Read these off the table that follows. Indices start at 0.
1) Report the entry in row 1 and column 0.
2) Report the entry in row 0 and column 2.
3) Report the entry just right of the centre entry.
4) Report the entry just right of the smallest entry.
5) Report the top-right entry.
6) Report the entry directly below the smallest entry.
7) Report the entry directly below the centre entry.
8) Report the entry in row 0 and column 1.
[[122 145 140 120 117 115 109 115 128 116 112]
 [125 113 111 123 124 125 136 149 140 146 147]
 [133 113 128 141 138 141 142 123 110 115 116]
 [123 145 141 121 118 116 110 114 126 114 111]
 [134 110 124 141 139 142 146 127 111 118 120]
 [123 115 112 121 122 123 134 150 143 146 147]
 [123 115 112 121 122 123 134 150 142 146 147]]
1) 125
2) 140
3) 110
4) 115
5) 112
6) 136
7) 142
8) 145

Read these off the matrix that follows.
1) Which number is the entry just left of 121?
2) Which number is the entry just right of 121?
3) Which number is the entry just right of the smallest entry?
((122, 113, 142, 149, 101, 109, 136, 143, 148, 143), (126, 105, 135, 143, 145, 150, 136, 134, 129, 118), (107, 115, 137, 146, 114, 134, 107, 122, 130, 104), (123, 135, 155, 149, 113, 144, 132, 107, 118, 123), (117, 139, 120, 133, 130, 112, 122, 146, 127, 141), (108, 133, 117, 151, 131, 111, 114, 131, 139, 124), (111, 135, 146, 121, 112, 118, 130, 122, 130, 104), (154, 120, 131, 109, 106, 138, 102, 120, 125, 129), (126, 111, 142, 141, 105, 136, 141, 113, 129, 127))
1) 146
2) 112
3) 109

Questions about the matrix below.
1) Which number is the top-left entry?
2) Which number is the second largest entry?
3) Which number is the last entry, reading row by row?
4) Which number is the maximum?
5) Which number is the entry just right of 152?
6) Which number is the entry just left of the largest entry?
7) Which number is the entry just right of 134?
108	147	131	129	146	118	143	119	151	125	119	104
109	146	131	128	146	119	142	120	152	125	120	106
110	133	123	135	137	126	145	126	149	134	129	104
110	129	121	137	135	128	146	128	148	137	132	104
1) 108
2) 151
3) 104
4) 152
5) 125
6) 120
7) 129

Read these off the row that follows.
1) Read off the entry just left of the smallest entry.
2) Read off the entry just right of 123.
3) Read off the entry just left of 109.
[110 115 117 114 113 121 110 111 123 124 110 103 109 112]
1) 110
2) 124
3) 103

A = (157, 146, 139, 144, 131, 139)
The entry just right of the smallest entry -> 139
Give the second entry from the end.
A: 131

Read these off the array that follows.
1) Find the third entry from the end, reading row by row.
2) Find the entry at the centre.
3) Find the top-right entry.
4) Find the smallest entry in the first column.
5) Find the entry directly above the largest entry.
6) Find the third entry on the main diagonal.
7) Find the first entry of the largest entry's row.
8) Find the second entry on the diagonal from the top-right corner.
[[128 132 114 135 131 133 113 119 135 130 123]
 [130 120 123 139 100 136 139 128 119 126 129]
 [128 146 120 143 124 129 133 126 136 131 139]
 [125 130 129 135 128 127 133 135 119 118 124]
 [129 139 122 116 111 120 136 143 126 133 126]
 [130 128 126 122 117 128 124 118 125 119 131]
 [124 138 122 126 119 134 134 127 128 119 122]]
1) 128
2) 127
3) 123
4) 124
5) 120
6) 120
7) 128
8) 126

Read these off the matrix that follows.
1) Report the 1st entry in reading order.
2) Report the first entry in the row that holds the smallest entry.
3) Report the first entry on the diagonal from the top-right corner.
4) Report the bottom entry of the column that holds the smallest entry.
5) Report the second smallest entry.
6) Report the fifth entry in reading order.
7) Report the bottom-left entry.
8) Report the bottom-right entry.
[[126 125 127 122 123 130 123 129 133 132 128 133 129]
 [131 114 113 125 122 118 117 125 131 120 120 122 124]
 [137 113 126 122 124 129 126 122 123 139 126 138 125]
 [133 120 121 115 120 114 121 118 130 116 111 129 122]
 [139 125 127 130 128 125 120 131 134 126 128 132 125]
 [144 117 105 125 126 125 115 127 124 127 117 135 118]
 [124 132 133 130 133 129 130 137 136 135 130 136 142]
 [134 129 130 125 130 131 136 132 136 143 131 132 138]
 [119 133 132 141 126 129 126 121 131 122 126 129 123]
 [132 118 117 121 129 120 117 122 123 113 121 119 118]
 [132 125 130 126 127 131 127 126 135 117 136 133 130]]
1) 126
2) 144
3) 129
4) 130
5) 111
6) 123
7) 132
8) 130

[[120 135 127 120 135 127 126 129 123 132]
 [135 126 131 146 129 135 132 132 121 136]
 [116 133 124 104 131 120 120 123 132 122]
 [118 129 124 102 128 118 117 119 135 118]
 [116 135 125 109 134 123 124 126 128 126]
 [121 126 125 102 125 117 115 117 137 116]
 [132 120 128 119 120 122 119 120 137 118]
 [119 128 125 102 127 117 116 118 136 117]]
Report the entry in the top-left corner.
120
The entry just right of 115 -> 117
The entry just right of the largest entry -> 129
Report the fourth-last entry, reading row by row.
116
Report the entry just left of the largest entry.
131
Report the last entry, reading row by row.
117
The second entry from the end, reading row by row: 136
Report the largest entry in the last column.
136
The smallest entry in the last row is 102
Report the second entry in reading order.
135
Report the entry just left of 104.
124
Report the 5th-last entry, reading row by row.
117
The maximum: 146
Report the second entry on the diagonal from the top-right corner.
121
The fourth entry, reading row by row: 120
The top-right entry is 132
Report the smallest entry in the last column.
116
The third entry on the diagonal from the top-right corner is 123
Report the fifth entry, reading row by row.
135
Report the entry in the bottom-left corner.
119

Read these off the matrix that follows.
1) Find the largest entry.
2) Find the third-last entry, reading row by row.
3) Find the entry in the bottom-left corner.
4) Find the entry directly above 138.
5) Find the top entry of the column that holds the largest entry.
6) Find the entry in the top-left corner.
7) Find the 2nd entry on the diagonal from the top-right corner.
8) Find the fifth entry from the end, reading row by row.
array([[117, 126, 127, 148, 126, 129, 122],
       [118, 133, 129, 121, 137, 138, 155]])
1) 155
2) 137
3) 118
4) 129
5) 122
6) 117
7) 138
8) 129
